Rotation paths and how fast each direction turns (degrees per step)
Each turn is a multiple of 5 degrees from 10 to 175, or 0.
Each row of a path follows its step; steps can be skipped.
Rotation 1:
step 1: [  1   3  17   9 -36  -1  15 -26  -9 -18  21   6 -15  18  16 -41   0   5
   8   3   0  24  10   7 -11  -3  15  22 -16 -39  18   7  -9   9  19 -18
 -23   7 -23 -23   6   0  12  -6 -10 -41  29   6   5 -17 -39  -7]
step 2: [ 25  21  -6  -5 -27 -39  -7 -25  19  16  -4  -5   5   5  -8 -32  -7  -5
  -7  13  15  38  -3 -11 -17  21  14 -31 -18   0  17 -26 -12  14  24 -15
 -22 -29  -7  -3 -22   5  18  -3 -37   0   7  21   1  14 -16   0]
step 4: [ -8  37  -6 -16 -18 -13  15  11  23  13 -29   6   6  -8   4 -13 -14   2
   6  10  -5  17  -4 -19  13 -20   2   2 -45 -22 -18   4 -23  32   7 -23
 -19  12  -3   9   2 -28  18   5 -15  13  23 -16   2   7  10 -53]
step 8: [  3  11  19 -12   1  34   8  15  17  29  14   5  -6   9  -7  19  -5 -29
   1   3 -59  26   4 -23  -3  -6   8  34 -22 -20   3  -6  20  15   6   0
 -10  10 -18  25 -29   8 -21 -13 -17 -15  13   2  16 -25 -19  -9]
step 10: [-27   5 -14   5 -14  -5  13  19 -17  33  -2 -24  24   2 -12   0 -14 -37
  -8  13  12  25  -5 -23 -20   2  -1  -5 -17   3 -20 -20   8  13   4  35
 -13  -2 -26 -17   5   4 -23  -4 -31 -25 -33   7  20 -16 -35  13]
step 11: [  3  11 -30 -10  -2  27  37  17   7   2  16 -25  19  24   5  -9  -7 -17
   9  31  17  22 -18 -19  11 -13  -7  26 -11  -1  -7 -18 -13  -9  -1   8
 -20 -25  19  21  21  -3  22   7   6  -8  -4 -29  39   6 -37 -14]
step 12: [-26 -14  18   4 -19   7  25   9 -22   7   7 -16   9  28 -18 -30 -17 -10
  12 -10  22   0  -6 -34 -20  -6  15  36 -42 -33  20 -27   9  -9   4  -5
 -10   7   4 -21  -9  -6   5 -23   2   5   9 -17   5  19 -21 -27]
step 14: [ 41   6   0  19 -33 -50   1  18 -10   6   4  -8   2  -3   1 -35  -5  -7
  26  16  16  -6  -3 -31  18   8  -6  16  -3 -26  17  -8 -14 -25   3  17
   5 -14 -28  -8  -9  23   7   1 -40   5   9   0   4  -4 -23 -15]
step 18: [  3  12   3  14 -20  -4 -17  10  19  13  20 -17  28  21 -25   2  26   3
  10  20 -27  23 -33  -7  10  22  15   3   3   4 -28  10 -16  -1   0   3
 -20 -56 -13 -34 -11  -4   7  11 -15 -34  -6 -15 -10   7 -10  -4]
Directions:
[  9   3  -1  -4   5   5  -8  -3  -1  -7  -3   5   4  -2   0   3   3  -4
   0   8   0   2  -3  13  -9   4  -8   4  -5   0  -2  -6  -5  -3   4  -2
  -6  10   7   6   2  -6   2  -2 -10   6  -5  -1   6  10   0   2]
170
[  6   3   7   0   0   5   1   0 -10  -4  -6  -1  -5   6  10 -10   4   1
  -1  -1  -2   1  -2  -7   1   1  -4   2   1  -5   2   6 -10  -6  -4   0
   9   8  -7   5   4   2   2  14   6   4   2  -7   5   0  -4  -2]
135
[10 -8  3  3 -3 -2  5 -3 -2 -1  3  4 -2  5 -8  1  7 -3  2  8 -3  3 -4  2
  4 11 10  2 -2  2 13  9  4 -3 -1 -1  1  8  5  0 -7  5 -2 -3  3 -5  9  5
 -5  7 -5  1]
60
[  4   1  -4   9   0  -3  -8 -10  -1   2   2   1   4   0  -1 -10   3  14
   7   2   6   0   4  -1  -1   5  -2   1  -7   0  -5   0  -5   0  -6  -5
  -1  -4  -7   8   0 -10  -1  -4  -1  -7  12  -1  -4  -2   8   6]
25
[  2   1  -2   4   2   7   6  -6   7   0  -1  -5   6  -8  -3  -1   4   1
   2   1  -4   5   9  -1  -5  -2   3 -11   5  -1  -4   4 -12   8   3   6
  -1  -3   7   5  -5  -1  -4  -2   7  12   6  -2  -3   0 -11  -5]
160
[ -2   9   5   8   0  11  -2   0   2   6  -2   4   5   6  -1   3   5   6
  -6   6 -14   6   3   3   0  -3  -1   2   3   7  -1  -8   2  -2 -13   4
  -2   1   0  -9   1   3  -8   1   5  -6  -2   1   5  -2  -1   9]
35
Rotation 2:
step 1: [  2  11  -4 -19  -3 -10  23   3  14  21 -19   9   3 -18  19  10  -1   4
  -2  12   7  40   3  14 -34 -25   9  -5 -13  30   9   6 -36   6  31  -2
   8 -15  21   1   0 -22  15  35   9 -31 -16 -15   9  26  26  10]
step 2: [ -2  27   9  -5   6  35  35 -14  29   8  -7 -33  21 -23  -5  -3  18   2
  28  13 -39   9  17  29   3  11  25  33  -4  -8   8 -20 -21   6  -6  11
 -23   4  21   4 -18  -6  -3   5   4  -2  -4  30  11   2 -15  15]
step 4: [-19   2  20  -6  -3 -17   0  -4  35  -5 -19  28   1  16   7   0 -19   8
 -10  -7  26  23  18  -3  11 -10  16  35 -12  11 -14   1  18 -33  21  19
  24  18  25   5 -23  15  -8 -22  24  29 -17  20  17  -1  36   0]
step 6: [  3 -15   3  17  -9  -3  -8  -9  -2  -5  10  -7   6   6 -22  19  36  15
  -9 -10   5 -16   1  22 -34 -14  12 -15  -3  16  12   5  -6  -9  28 -15
   4 -19 -15   6   1 -38  22 -15  47 -22 -16  17  14 -30  17  32]
step 7: [-29  -4  22  13 -12  32  21 -15  20   8 -12 -13  -6 -21   4  29  12  13
  43   6  31   2   8   7  -8   6   3   2  12  25  -6 -14  -9   6 -17 -27
   5   1  -8  16 -31  -8  10   9  -2  28  -4  -3 -12 -47  21 -15]
step 9: [-12 -33  21  12 -23   2  27   6  14 -33  -6  13 -41   5   3 -26  -7 -13
 -14  12  -2  31  -3 -16   6 -27  23  -4  -9 -19   8   3  -7  16  44 -24
 -25  -4  19   5  14  -8   3  -5  13  21  -3  18  24 -12  -6  -6]
step 12: [  1 -39 -13 -15   9  38  12  11  -8  14   0  -1   9   4  13   6   4 -12
  -8   4   2  -3  -5 -24   0 -43  15  20 -22   9 -12  -9   9 -12   7 -25
  18  -3  12  12 -14   6   7  -5  24   6  28 -59 -13 -24  22 -11]
step 13: [ -9   4 -13 -34 -28  18  33  17 -10 -23   3  12  27 -25   2  -4 -16 -22
  -3 -25   3 -19  23  42   1 -10 -24   5  -5   0 -22  -4  16  17  11 -26
  -8 -14  16   5  -4 -16 -29  13   3  10 -10 -18  -4  16  22  24]
step 15: [ 20  20  -7   2  -6 -19  32  -8  22 -14  -3  13  -6 -35 -13  14  16 -30
  35  16  -9  10  13 -40 -11  -9   3  43   9 -39   5 -14  -2 -21   1  19
  -3  -9 -14  22 -15 -13   6 -10  12 -21  -7 -11 -10  -1  17   2]
Directions:
[  3   0  -2   3  -6   3  -4   4 -11  -5  -3   0   6   5   0  -9  -3   2
   0   6   4  -4  -3  -3   6  -1   4   7  -4   5  -5  -7   3   1  -2   1
   2 -11   9  -7 -12  -4   8  -2  -8  12  -6   0  -5  -2  -1   1]
80
[  0   0   0  -5  -1  -8  -3   7   3  -9   4   3   8   4   5  -5   5   5
  -2   3   5  -2  -1   4 -13  -5  -6  -2   5  -1  -5  -5  -4   6  -4   7
   2   1  -7   3  -3  -8  -2   2   3   6   5  -4  14   3 -10  -2]
140
[  0  -9   3  -1   6   5  -2  -9   4   0   6  -7 -11   0   3  -7   3  -7
  -6 -12   1  10  -2   5   4  -1   1   4  -4  -1  -2  -3  -6   7  -5   7
   6   7   1   2 -12   1   5  -1  -3   1  -5   0   5  -7   0   0]
145
[  4  -4   0   7  -4  -4   5   7  -7   2  -4  -1  -1  -5  -1  -8   0   0
   5 -10   0   5   8  -5   2  -5  -8   1   3 -13   0  -7  11   3   0  -3
   4   7  -4  -4   4  -9  -4  -4  -3  -2   2 -10  -5  -7   0   5]
10
[-4 -2 -2  1  0 -5  0 -7  5 -7  3  4  2  4 -6 -4 -3 -7 -6 16  0  4  0 -5
  2 -1  2 -6 -5 -5 -6 -5  9 -5 -8  8  2 14 -1 -5  8 -1  3 -6  3 -1 -6  6
 -2  1  2 -3]
60
[ -6   5   9   6  -2  -6   3   5  -2  -2  -2  -6  -9   6   6  -5   0  -1
   1  -1   1  -2   1  -2   1   4 -10  -2  -8  -3  -4   4   3  -6  -2  14
  -9  -8   5   2  -3   4   4  -3   7  -4  13   1   0   0   3   2]
60
Rotation 3:
step 0: [-30 -13 -10   5   0  21 -15 -23  25  17   4   9   7  27  11 -16   5  36
 -12   1  19 -10 -21 -12   2  10  26  -9   7   4  16  -2  -7 -25 -16 -26
   1  25   8   7 -15  13  39 -17 -24  26 -21  20 -15 -15   8 -38]
step 3: [ 12   8 -17   8  15  35   6  30  23   4  33  12 -16  36  -4  -6  16  22
  21  16   8 -36 -24 -15  16  -6   1  -2  -3  -1 -15  13  29 -13  19  31
 -23 -12 -40   7  -3  -2  22  19 -13  -6 -14  20   0 -20  -2  14]
step 8: [-19  -8 -12  14  -9  42   8 -13 -34   8  -2 -14   5  -3 -25  -7   2  24
  -2   1  -7 -10  20  22  14   2 -21 -20   0 -20   2  -4  10 -29  11  16
  24 -16 -24  17  47   5  23   1   7   3 -10  54 -12  -9  15  11]
step 11: [  6  27   3  38   9  18 -18 -24 -22 -26  13  14   4   9  -6  -3   4 -25
   7  18  23 -19   1  13   9  -6 -15  19 -41  44 -28 -13 -15   9  18  -4
  30   6   3  20   3 -24  17 -21  -3 -30 -23  16   5  -1   1  15]
step 12: [-11  -9  11  -9  45  -4   9   3   0 -23  -2  23  10  15 -13  -6  -7  19
 -11  -1   4 -25  38 -20 -17 -17   8   9  35  15  -3  -2 -22 -16  -1 -23
  20 -19 -21   1  16  -8  39 -16  17  15 -37  16   8 -30  -6 -22]
step 14: [-45  24 -18  16  33   8  -8   5 -19 -19  14   4   6 -11   7  -8  -7  55
 -44  16  19   6   2  -5  -8   1 -13   7   7 -13  -1 -14 -33   4   9 -23
  -2  -1   4  -9  14   7  18 -20   7 -21 -22   6   8  -9  -9 -38]
step 15: [  9  19 -25  13  -6   6  20   5  26  -9  -1   1   3  22 -17 -33  12  26
 -12  30  14 -26  15   2  20 -10  36  -1 -28   9 -15 -34   4  15   7 -19
 -28 -33  -1   1  38 -26  -9  -4   5  15   0  29  -4   2   2  13]
step 16: [-10  18   4  20  12  34  26  38 -15 -10  12  27 -15   8 -11   8  17  38
 -43  11  14  -5   1  20   1  -3 -22  41  -1   7 -19   5 -10  23  32 -11
  11 -19  -7   7 -33  14  22   4   4   1   5  -1  11   8  15 -11]
step 18: [ -1   3 -13  11 -25   8  25  13  -6  20  -7  15 -23  24  -5 -12   7   3
 -45  19  11  -5   6  10  29  -8  -1  16  22  21 -28  26   4  -3  35  -7
  30   7   5  20   7  21  -5 -40  -8   7 -36   2  -3   9  10 -26]
Directions:
[  2  -6  -1   0   0   5   6   1  -8  -6 -10   2   3   5  -1   0   1   4
   2   8  -2   1   1  -1   5  -7   3  -1   2   1   1  -7  13 -10   1   6
  -6   1   6  16  -4   2  -6   1 -14  -1  -2   1  -6   0   1   0]
145
[ -2  -1  -5  -2  -4   4  -7   4   6  -4   1  -3   1  -2  -2  -3  -2   6
  -3   3   3  11   7   4   3   3  -8   3 -11 -14  -4  -1   1  -4   1  -5
  -9  -3   1  -2   3   1  -1  10  -5   5   9  10   4  -6  -6  -2]
55
[  2   3   1 -12   1  -5   3   8   3  -1  -6   1 -12   3  -3   2   9  -3
  -3  -7  -5  -2   7   1  11 -11   4  -2  -3   5   1  -1  -7  -1   2  -1
   2  -3   9  -3  -2   8  -4   1   2  10   4  -2   8  -4   5   3]
125
[  1  -1   5   3 -11   2 -13   3   1  -3   1  -8   7   4 -10   3  -1   5
 -11   1  -3  -9   1 -10   3  -5  -5   7   5   4   7   5  -3   6  -4  -3
   3   9   1   5  -6  -1  -3   0  -3  -4   5   0   6   1  -1  -1]
155
[ -4  -4  -2   1  -1   5  -4   6   3  -5   1   2  -5   0  10   0   9   7
   8   2  -1   5 -11  -7  -4   3  -6  -5  -3  -2   8   1 -11   3   1   2
   5   1  13  -4  -9   0  -2   7  -3  -5  -8   4  -5   0   3   6]
110
[ -1   1  -1  -4   5   3   6  -4  -3 -11  -1  -6   1   5   9   8   4  -2
   1  -6  -6  -1   1  -2 -12  -1   1   6  -7   3  -2  -9  -6   3  -7  -7
  -4   7   0   3   3 -10   4  -8  -3   1   0   8   6  -5   2  -7]
25
Rotation 4:
step 2: [ 23 -18 -19   0  39 -24 -32   1 -24  -7   0  18   3 -15   0 -10  10  15
   0 -31 -24  12 -15  10  28   3   4 -17  13 -42 -15 -16  26  14  16  20
  29   9  13 -46   6 -12 -11 -19 -14 -10 -23 -25  21   8 -11   4]
step 4: [ 12 -22  27 -16  19  46   6  20 -11  -9  51  25  -4 -10  -3  -2 -10   9
  -1   2  23 -15   2 -22   2  14 -21 -31  18 -12  24 -23  -1  25 -26  -6
 -12  14  -7  -9 -29  -5 -29  51  -3   9 -10   3   8   9   3   4]
step 5: [-34 -21  -3  33   1  14 -27 -36  24  -1  25  12  -3  14  16  36  -6 -10
  22 -20 -39  -8  29  14  18   0   8  15 -27  -2  20   0  29  37 -20   9
 -11  21  28 -12  27   6  17  12   1   1  -5   6  -4  15   9  11]
step 8: [-11  10 -14   7  47  -6  -5 -25   4  27  15  48 -17   9  -2 -35   4  51
  21 -13 -14   1 -13 -17 -17  26  -4 -20  -3   4 -11 -26  19   4 -15   4
  -1  15 -20 -10  -3 -33  13 -17 -22 -27  -5   6   6  12 -18  15]
step 9: [ 23 -23   0  -9   9 -12  39   6   5   2  -9  33 -49  19  -9  13  -7  -5
 -13 -10 -26 -13  20  13   7 -32  11  32 -32 -28   1   6 -22   5  -7   9
  25  13 -11   0  17  -2  18  36  -3 -24  15 -33   5  11 -23 -15]
step 10: [-20 -18  43   7   8  28  31   5  23   7  32  12  30   6   3 -24 -10  -2
  19  44   4  10   0   7 -17 -14 -14   9  21  -1  23   3 -11  28  16 -39
 -28  16 -21   4 -17  11   0  10 -11  -8 -11 -13   4  -7 -30 -35]
step 11: [-26 -30 -13  10  -3   5   7 -17  11 -26  23  37 -14  27  -4  36 -15  -2
  27  11  25  13   6  18 -15 -16  -2 -23 -19  19   3  -3  47  33   2  11
  24 -22   8  -5  11 -20 -36 -19 -14  15  24 -17 -11   8  20  -4]
step 13: [ 28  20  16 -16   8   7  24   4 -20  -7  18  10 -22  -9 -32  -7 -11 -17
 -15 -28  -8   0  -1  26 -82 -20  -3  10  -9  35  16 -21  -8 -16   4  -7
   1 -24 -12  14   4  -5  -4  -1  18  12  -4  -2  23  -2   3 -26]
step 17: [-31  -2  -2 -15  -5   6   2  -8  -9 -25   5  10  -3   5   3 -26   3 -16
  52 -31  -7  25 -10  14 -11   6 -10  -9   9  45  15   1  45  -3  22   4
 -28  22  46   6  10   9 -22 -14 -14  32   5 -28  24  -7  -1  -1]
Directions:
[  4   7   1   8 -10  -3  -3  -4   0   9   6   8  -6  -4   5   4   5   6
   7   5   1  -4   3   2  -3  11  -2  -1  -2  -6   0   2  -5   5  -2   2
   7   6  -3  -1   0   6  -4   0   7  12   1  -3   1   4 -13   0]
20
[ -9  -2   2  -5   3   1  -6   2   1  -7   2   1  -2  -3   6   2  -4   7
   6   1   4   8   1  10  -6   2   7  -5  -8  -2  -5  -1 -11   2  -2  -2
   2   4  10   0 -11   2   3  -7   0  -6   1   0   8   5   4  11]
115
[ -2  -6   8  -6  -3  -2  -9   3  -4   1  -1   3  -8   3   3  -3  -1   1
  -9  -2  -4 -15  -5   5  -5   1   5  -2   4   3  -7   4   0  -1   4   2
   4   6  -8   6   5  -2  -7  -1  -5  -8  -7  10   5  -2  -6   0]
65
[  2  -3 -16  -2  -3  -3   1  -3  -6   1  -6  -6  -7  -5   1  -2   3  12
   4   2   3   4  -3   1  -5   2   4   0  11  13  -1   3  -3   4  -7   6
  -4   1  -1  -7  -1   0 -10   3  -2  -5  -1  -4  -4   1   5  -5]
80
[ -3  -4   2   4   4  -1  -1  -4  -3   1  -4  -3   1   0   4   5  -8 -10
  -5   6  -3  -6  12  -6   1   4  -3   0   7   3  -6   2 -10  -1   2   9
  -8   0  12  -7   5   4   3  -5  -7  -2  -1  -7   0   7  -9   0]
155
[ -2  -5   0   2  -2   8 -10  -7   8  -3   9  -6  -1  -2 -10   1  -5   0
   5   0  -1  -5 -11  -7  -3   4  -3  -1   9   5 -10  -3   2  -2   6  -8
   0  -2   2   2  -3  -2  -1   7   4   2  10  -7   7   5  -1  -2]
115
[  0  -7  -4  -6  -3   1   4   2   0   7   6 -11   1   5   1  -2   3  -4
  -5   1  12  -5  -1   9  -7   7   1   4  -6   5  -4   3  12   2  -1  -4
  -3   0   3 -11   7  -1   8  -5   8   6  -4   1   0   3   1   7]
60
Rotation 5:
step 0: [  8  29  -5  27   6 -31  34  -9  -4  14 -11   5   9 -27 -32 -21   8  17
  -1  16  19 -11   7  22 -22  28 -10 -13  -2 -16  14  -7 -18  18 -26  -9
  26 -24   3  23 -30 -37  -4 -37 -38   3  -2 -15  -4 -28  -5   6]
step 2: [ 13  36  26  14  20  29   4   7  -7  15 -10   7  -4  12   0  -1   7  -1
  -8  -7   6   5  -5 -29  36  10  15 -14 -15 -15  14  28   7 -37  -3 -58
  20 -19 -20  15 -30  -6   5 -10  47  18  25 -14  12 -23  -5  14]
step 4: [  2   7  12 -26  17   8  26  28 -11   1  -7  34   6  -4  26  27  23   6
 -41   9 -38   1  23  -6 -53  29   9 -22 -23 -14  16 -15  22  15   8  16
  15 -27 -11   2 -15   3 -26 -19  11  -5 -16 -17  10   3  -8  13]
step 6: [  6  28  19  18  24   9  22   0 -18  -2   0  -2  12 -37   0   3   1 -33
 -31   7  16  22  29  52  19   9 -29  -6 -10  -3  21 -23   6  12 -37 -17
  24   4 -25  33   2 -13  27   7  -6  22  -3   0  -2  -6  10 -24]
step 8: [ -1  21   0  10  -4  18   5  19  11 -32  10   0 -15  17  24  15  48  24
  -7   0  38  46  18 -21   9   7   4   6 -35  -1  -1   1 -10  -1   1 -32
  30 -29   7  -3  -8 -16  -3 -35  -5  21  28  29  15  13   3  20]
step 13: [ -3  -8   3 -15  30 -29 -25  17  30  18 -37   8   6 -12 -11   5  47   6
 -17   2  17   2   3   3  11  -8 -38   6 -27   9  17  -6  14  -8   0  -7
   5 -15 -52  -1   0 -26  24 -21  28   3 -31   9  17  23   2  28]
step 14: [  1  12  19  13  18   7  42 -21 -20   6 -13  -9  -2  16  46  -6   4  29
  13  -8  10 -16   0 -13  21   1   9  17 -28 -29  23  17  12  24 -22  -5
  28 -23 -16  -9 -22   6 -25  -4  -6  16  44  36   7 -31   5  12]
step 15: [ 19  15  20  16   3  10 -26   9  26   0  11   1 -23  -8 -20  -3  19  -6
 -10  19  -3  28  16  33  -6  11  -2 -27   2  17 -26 -13  33 -36  -7   7
  50 -10   3 -15 -16  -6 -46 -28 -11   1 -24  21  -8 -29   3 -22]
step 17: [  7  31  19 -13  15   2   2 -54  12 -20 -13  11 -11  -9  21 -21  11 -19
   3 -21   6  -4  20 -22 -15  12  15  -9 -37  26  25 -10  -1   9   5 -14
  -3   9   1 -27  -2 -27  23 -22  29  26 -20  12  14 -34  29 -26]
Directions:
[ -4  -3   3   4  -7   1   1  -2   4   4   0  -9  -5   3   1   3   6   9
   3   0  -6   8  -2   3 -11   7   6   0  -3  -3   2  -2   0   6   3   3
  13  -5  14  -4   0   4  -3   0  -8   1  -3  -7  -6   4  -8   2]
100
[ -1   7   3  -6  -2  -1   3 -14   1  -3   4  12   7   4  -1  11  -3 -11
  -2  -4 -10   0   5   0  -3   5   6   3  -2   1  -3  -5  -5  -4  12   0
   0   3   6  -1  -2   0  -1   8   4  -5  -5  -2   6   1  -2   3]
55
[ 11  -1  -2  -1   7   5  -2   1  11 -11  10   0   2   3  -2  -6   3  -4
  -6   5   1   4  -5  -2  -7   2   5  -1   0 -10  -9  -4   2  -1   3   8
  -9  -5   1   5  -7  -1  -4  -3  -5   0   8   4  -6   5  -1   3]
100
[-2 -7  0 10 -6  5  4 -7  6  1 -7 13 -9  8  1  1  5 -4  4 -3  4 -3 -3 -3
 11 -6 -6 -5 -5 -2  1 -3 -2 -3  2  1  6  4 -6 11 -1  1 -8 -1 -3 -1  2 -2
 -5  8 -3  3]
60
[  2   2   0   0  -1  -1  -4  -1   1 -11  -8  -4   6   3  -4  -2   0   6
   7  -5  -7  -6  -6  -4   7   6   3 -15   6   3   3  -1   3   0   3  -6
  -3   3   3  -3 -14  -7  -7  -5  -3   2  -4  -7  -2  -6   4  -4]
145
[  0   0  -3   3   3  -2   8  -1   9   5   4  -2  -5   3 -15   1   3  -4
   1  -5  -5  -3  -5   1  -5  -4   4  -5  -4   6 -11   5  -2   2  -5  -9
  -2  -1   0   0   4  11  -3 -13   8  -3  -1  -1   7  -5  -3  -1]
140
[-8  9  4  1 -1 13 -3  2  1 -5  9  6 -3 -1 -1  8 10  6  2  4  2 -2 -4 -4
 -4 -3 -2 -1 -1  5 -3 11 -8  1  4  4 -6  1 -5  0  3 -1  8  0  0 10 -7 -8
 -8 -3  4 -2]
80
